In the data rows, the value 50 means zero.
Some points:
[27 38 68 59 55 67 43 50 44 39 54 55 38 63 48 47 63 35 37 55 64 47 50 47
 48 67 32 59 66 48 49 56 57 35 28 59 49 47 47 43 47 53 36 54 55 61 49 36]
[63 32 76 52 55 41 31 45 41 51 28 43 54 50 39 55 59 58 60 53 48 43 45 39
 40 55 68 66 46 56 55 53 35 45 56 44 34 56 51 53 63 55 57 56 44 43 50 53]
[26 54 23 46 56 46 53 30 37 46 49 41 43 53 40 54 60 42 61 58 49 40 38 46
 64 43 67 46 67 51 36 31 60 33 72 43 68 56 66 62 64 51 53 63 56 49 50 51]
[35 45 55 41 35 47 58 43 52 56 53 51 47 63 51 30 49 50 45 52 62 41 42 57
 55 51 49 56 45 65 62 65 52 61 53 57 67 48 38 36 80 58 56 38 34 51 58 50]
[59 51 74 60 41 43 54 54 67 68 49 49 41 35 27 53 55 55 53 61 69 45 53 24
 61 42 52 39 33 45 41 54 45 57 49 62 70 40 61 49 46 67 41 54 51 47 49 46]
[35 58 48 65 45 54 28 55 44 45 36 39 70 50 60 34 20 47 51 51 57 63 52 38
 44 40 61 60 52 43 41 55 49 59 55 49 60 38 57 70 43 43 62 59 39 53 53 38]
[46 71 44 54 64 52 42 43 31 43 42 42 39 32 30 55 58 54 47 38 41 61 48 64
 47 40 41 41 33 60 62 70 37 42 42 50 45 32 44 58 52 57 39 36 38 45 50 48]
[50 59 54 41 41 52 46 67 68 43 73 50 51 41 34 44 61 36 45 42 26 48 43 49
 45 38 62 64 61 36 47 53 31 41 53 55 55 51 40 43 53 39 71 39 60 47 31 37]
[52 57 52 52 58 49 66 37 47 52 43 44 58 46 50 44 56 39 32 66 46 36 65 53
 45 57 48 41 50 41 68 32 27 54 58 58 44 48 39 41 33 54 70 59 26 63 52 51]
[54 55 50 42 47 60 61 40 58 46 62 43 54 39 52 46 55 46 54 40 38 61 58 50
 46 62 27 72 44 63 45 45 51 72 55 39 51 58 57 54 62 69 42 64 41 67 32 50]
[59 48 56 67 43 54 54 42 61 47 53 66 37 68 48 57 43 58 51 64 41 47 44 65
 30 40 48 51 51 37 55 54 55 58 74 70 40 48 55 64 50 71 58 47 67 73 49 64]
[54 53 48 63 65 31 54 71 44 50 56 62 49 61 56 51 53 48 46 51 70 69 55 61
 40 33 49 67 42 34 59 42 33 49 48 40 60 69 47 51 57 57 43 55 42 45 54 44]
[68 44 54 42 50 45 74 28 45 40 44 58 71 61 49 37 63 47 62 34 47 36 45 38
 33 37 43 55 53 42 54 56 58 54 41 38 62 35 47 58 49 50 41 41 72 52 56 44]
[72 33 38 46 47 34 44 66 52 24 44 59 51 49 42 35 48 41 58 60 50 64 46 52
 57 64 44 35 49 63 41 59 47 44 48 49 54 48 66 33 44 47 55 59 43 69 54 46]
[54 57 47 50 46 40 51 42 45 59 45 45 35 63 34 40 26 42 67 62 55 54 37 37
 50 58 56 57 45 44 63 45 64 50 54 36 32 54 39 51 39 46 43 32 46 45 25 33]
[47 47 30 59 44 47 55 47 58 50 63 53 62 41 61 75 68 55 59 44 40 56 58 36
 63 48 70 69 56 53 76 55 76 51 51 66 41 58 54 50 40 57 56 43 40 58 73 41]
[48 49 41 44 49 46 37 40 56 42 59 49 52 73 35 71 43 57 34 55 52 31 59 53
 62 27 54 64 45 60 31 58 53 49 39 34 40 47 44 55 38 34 48 53 34 51 48 60]
[37 48 57 53 57 52 40 49 44 43 56 56 75 36 35 49 52 43 57 49 58 46 37 61
 64 59 57 41 47 50 52 50 42 73 63 53 48 64 43 48 45 37 33 38 68 57 54 52]
[41 44 54 29 53 45 51 59 48 51 38 48 56 40 52 69 31 71 42 49 42 46 47 52
 47 53 56 56 49 49 63 61 48 30 61 36 68 45 36 40 34 55 28 69 63 58 46 51]
[47 40 42 64 54 62 72 57 58 63 44 46 51 50 35 52 43 45 18 37 48 59 44 36
 58 53 54 43 55 54 54 61 54 39 48 26 41 62 49 60 59 49 59 47 52 54 57 67]
[53 65 54 47 39 44 49 63 42 44 58 28 57 60 56 55 58 50 49 63 56 66 52 57
 71 66 56 58 40 43 46 39 47 51 44 35 47 32 36 52 50 58 57 44 72 51 59 68]
[45 52 55 43 29 45 36 35 57 52 41 77 42 30 58 45 62 58 41 56 57 63 61 53
 57 47 53 35 58 37 49 56 54 53 47 24 50 60 35 68 43 43 57 60 44 49 48 47]
[53 28 40 52 45 71 46 67 33 54 57 68 54 51 45 41 62 54 51 54 48 56 54 43
 38 45 38 58 47 50 47 29 60 59 59 55 58 28 40 42 46 39 43 49 31 41 48 68]
[44 42 55 55 46 52 50 53 52 65 30 46 55 43 44 81 47 48 68 53 49 52 57 61
 47 51 35 39 45 48 54 43 54 43 32 43 64 52 48 60 66 25 60 35 46 69 40 48]
[62 44 36 86 40 39 55 50 56 48 40 45 42 38 70 53 52 48 39 44 44 41 51 53
 53 56 57 49 56 68 52 53 42 41 48 65 60 59 36 54 48 42 41 50 52 42 24 70]
[45 49 56 58 53 60 60 54 43 45 44 60 41 45 59 47 44 44 67 64 27 42 42 49
 54 50 34 54 30 41 31 60 62 61 38 53 57 62 40 43 49 53 64 63 50 25 74 52]
[55 60 44 39 40 41 47 52 34 63 37 62 51 37 54 48 48 39 49 27 68 43 43 55
 50 48 47 57 28 40 26 46 57 34 49 65 35 49 50 32 48 69 58 45 54 66 42 49]
[48 45 52 47 67 46 56 46 74 51 59 57 66 38 62 54 54 41 45 71 59 55 26 60
 37 53 53 47 48 55 44 50 61 55 39 50 40 20 51 53 65 52 49 56 46 37 48 48]
[43 59 49 41 35 46 50 43 64 52 53 21 56 61 51 56 59 40 55 47 52 69 33 51
 21 43 42 37 50 53 43 50 46 44 54 53 44 69 50 39 32 49 43 52 44 41 62 50]
[72 51 31 50 47 63 46 36 56 50 54 44 37 41 46 64 32 61 36 49 64 50 43 53
 55 66 41 59 50 44 46 45 30 45 60 52 50 53 47 56 58 25 45 53 57 46 73 31]
[56 49 40 38 52 48 46 62 50 59 38 42 49 62 43 39 60 59 50 44 41 50 28 58
 67 45 41 51 67 32 61 48 59 71 27 74 50 55 56 59 50 47 43 70 47 48 46 55]
[59 49 40 31 66 56 32 61 47 55 45 48 59 59 49 54 43 46 52 53 62 50 64 39
 40 54 44 38 69 64 38 53 47 51 51 63 55 58 24 62 52 79 62 37 63 46 49 44]
[55 52 62 41 55 45 51 46 30 65 81 54 42 48 51 55 32 30 55 36 50 58 57 47
 40 59 57 39 63 52 55 60 50 56 45 58 55 44 57 54 53 39 51 61 46 50 53 68]
[46 47 66 49 56 30 55 47 34 60 53 52 62 45 49 40 46 68 33 70 33 58 59 52
 48 56 34 56 54 57 36 50 67 48 49 66 46 55 61 44 56 41 57 41 60 41 49 37]
[50 55 60 46 65 53 51 47 67 50 55 64 64 63 43 40 54 38 56 40 55 52 57 63
 58 61 37 57 40 63 60 39 55 34 54 61 53 49 56 63 33 48 51 55 49 30 51 52]
[53 54 38 42 62 62 42 35 49 64 52 49 48 67 69 34 59 48 49 62 30 50 64 45
 43 70 78 42 26 39 41 56 45 44 36 50 62 57 71 48 57 50 32 39 52 53 45 50]
[52 62 45 52 70 50 32 46 67 56 50 45 46 42 66 43 57 45 61 54 55 50 55 44
 60 45 24 55 65 38 57 65 59 53 65 42 47 49 59 23 47 42 55 48 61 46 45 69]
[52 62 58 49 51 49 46 54 60 43 31 54 36 49 53 49 52 39 36 45 44 50 60 62
 44 46 60 56 65 65 45 27 66 78 46 52 53 44 57 38 51 41 35 49 54 50 65 53]
[46 25 45 59 54 44 39 47 45 57 59 47 25 61 66 61 53 55 48 32 40 51 40 52
 59 48 51 33 38 56 57 39 37 60 56 33 49 34 57 45 36 58 65 40 57 52 45 32]
[33 64 42 59 57 57 53 49 54 42 49 56 49 62 51 53 53 81 54 38 56 50 52 25
 48 41 63 41 37 59 53 45 44 47 53 57 29 49 40 42 60 32 57 72 63 63 41 52]
[53 63 46 44 28 63 59 74 34 63 38 62 53 59 58 57 58 35 60 61 56 36 54 54
 48 47 49 52 54 63 57 64 32 53 58 46 38 43 72 51 42 42 47 59 64 41 45 39]
[59 52 67 57 44 56 44 54 50 57 64 38 64 57 57 35 44 41 54 43 36 45 59 60
 65 37 50 26 56 58 46 46 59 38 61 42 40 45 38 49 62 55 31 61 43 59 59 30]
[41 37 56 32 51 48 70 46 55 42 51 58 39 44 70 46 37 43 55 59 43 57 51 36
 68 31 47 53 47 46 47 42 27 48 44 66 38 57 54 52 51 51 38 29 45 49 52 63]
[57 69 64 55 60 66 64 54 48 49 55 49 47 52 61 43 55 83 61 43 56 51 42 60
 56 57 57 48 82 56 33 47 46 39 49 45 59 49 59 50 39 50 56 33 26 54 55 58]
[45 48 41 60 40 49 42 44 54 48 59 48 50 34 37 48 30 66 58 46 45 36 52 56
 38 48 53 48 59 55 67 32 38 42 19 36 47 56 61 42 55 70 55 51 65 37 54 56]
[61 36 59 40 52 59 58 55 38 28 56 28 29 35 52 47 50 57 42 48 71 45 59 56
 40 37 63 41 31 53 62 56 69 52 49 49 52 68 56 53 45 44 63 45 59 50 34 44]
[38 46 36 51 41 41 55 65 57 32 49 51 53 54 53 68 45 62 46 28 48 31 65 48
 46 76 49 40 56 20 45 56 58 54 71 47 44 47 58 57 57 54 46 49 31 29 51 54]
These points spread out most along one direction. For each point below, how far along it does it lie, from 0 to 99? 50 is the average, and the first point above lies past it. One standard deviation of the points above along it is 16.
[55 60 44 39 40 41 47 52 34 63 37 62 51 37 54 48 48 39 49 27 68 43 43 55
 50 48 47 57 28 40 26 46 57 34 49 65 35 49 50 32 48 69 58 45 54 66 42 49] : 56
[48 49 41 44 49 46 37 40 56 42 59 49 52 73 35 71 43 57 34 55 52 31 59 53
 62 27 54 64 45 60 31 58 53 49 39 34 40 47 44 55 38 34 48 53 34 51 48 60] : 27
[47 47 30 59 44 47 55 47 58 50 63 53 62 41 61 75 68 55 59 44 40 56 58 36
 63 48 70 69 56 53 76 55 76 51 51 66 41 58 54 50 40 57 56 43 40 58 73 41] : 40
[61 36 59 40 52 59 58 55 38 28 56 28 29 35 52 47 50 57 42 48 71 45 59 56
 40 37 63 41 31 53 62 56 69 52 49 49 52 68 56 53 45 44 63 45 59 50 34 44] : 32
[50 55 60 46 65 53 51 47 67 50 55 64 64 63 43 40 54 38 56 40 55 52 57 63
 58 61 37 57 40 63 60 39 55 34 54 61 53 49 56 63 33 48 51 55 49 30 51 52] : 71
[44 42 55 55 46 52 50 53 52 65 30 46 55 43 44 81 47 48 68 53 49 52 57 61
 47 51 35 39 45 48 54 43 54 43 32 43 64 52 48 60 66 25 60 35 46 69 40 48] : 36
[41 44 54 29 53 45 51 59 48 51 38 48 56 40 52 69 31 71 42 49 42 46 47 52
 47 53 56 56 49 49 63 61 48 30 61 36 68 45 36 40 34 55 28 69 63 58 46 51] : 25
[35 45 55 41 35 47 58 43 52 56 53 51 47 63 51 30 49 50 45 52 62 41 42 57
 55 51 49 56 45 65 62 65 52 61 53 57 67 48 38 36 80 58 56 38 34 51 58 50] : 68
[57 69 64 55 60 66 64 54 48 49 55 49 47 52 61 43 55 83 61 43 56 51 42 60
 56 57 57 48 82 56 33 47 46 39 49 45 59 49 59 50 39 50 56 33 26 54 55 58] : 52
[68 44 54 42 50 45 74 28 45 40 44 58 71 61 49 37 63 47 62 34 47 36 45 38
 33 37 43 55 53 42 54 56 58 54 41 38 62 35 47 58 49 50 41 41 72 52 56 44] : 66
[45 49 56 58 53 60 60 54 43 45 44 60 41 45 59 47 44 44 67 64 27 42 42 49
 54 50 34 54 30 41 31 60 62 61 38 53 57 62 40 43 49 53 64 63 50 25 74 52] : 77
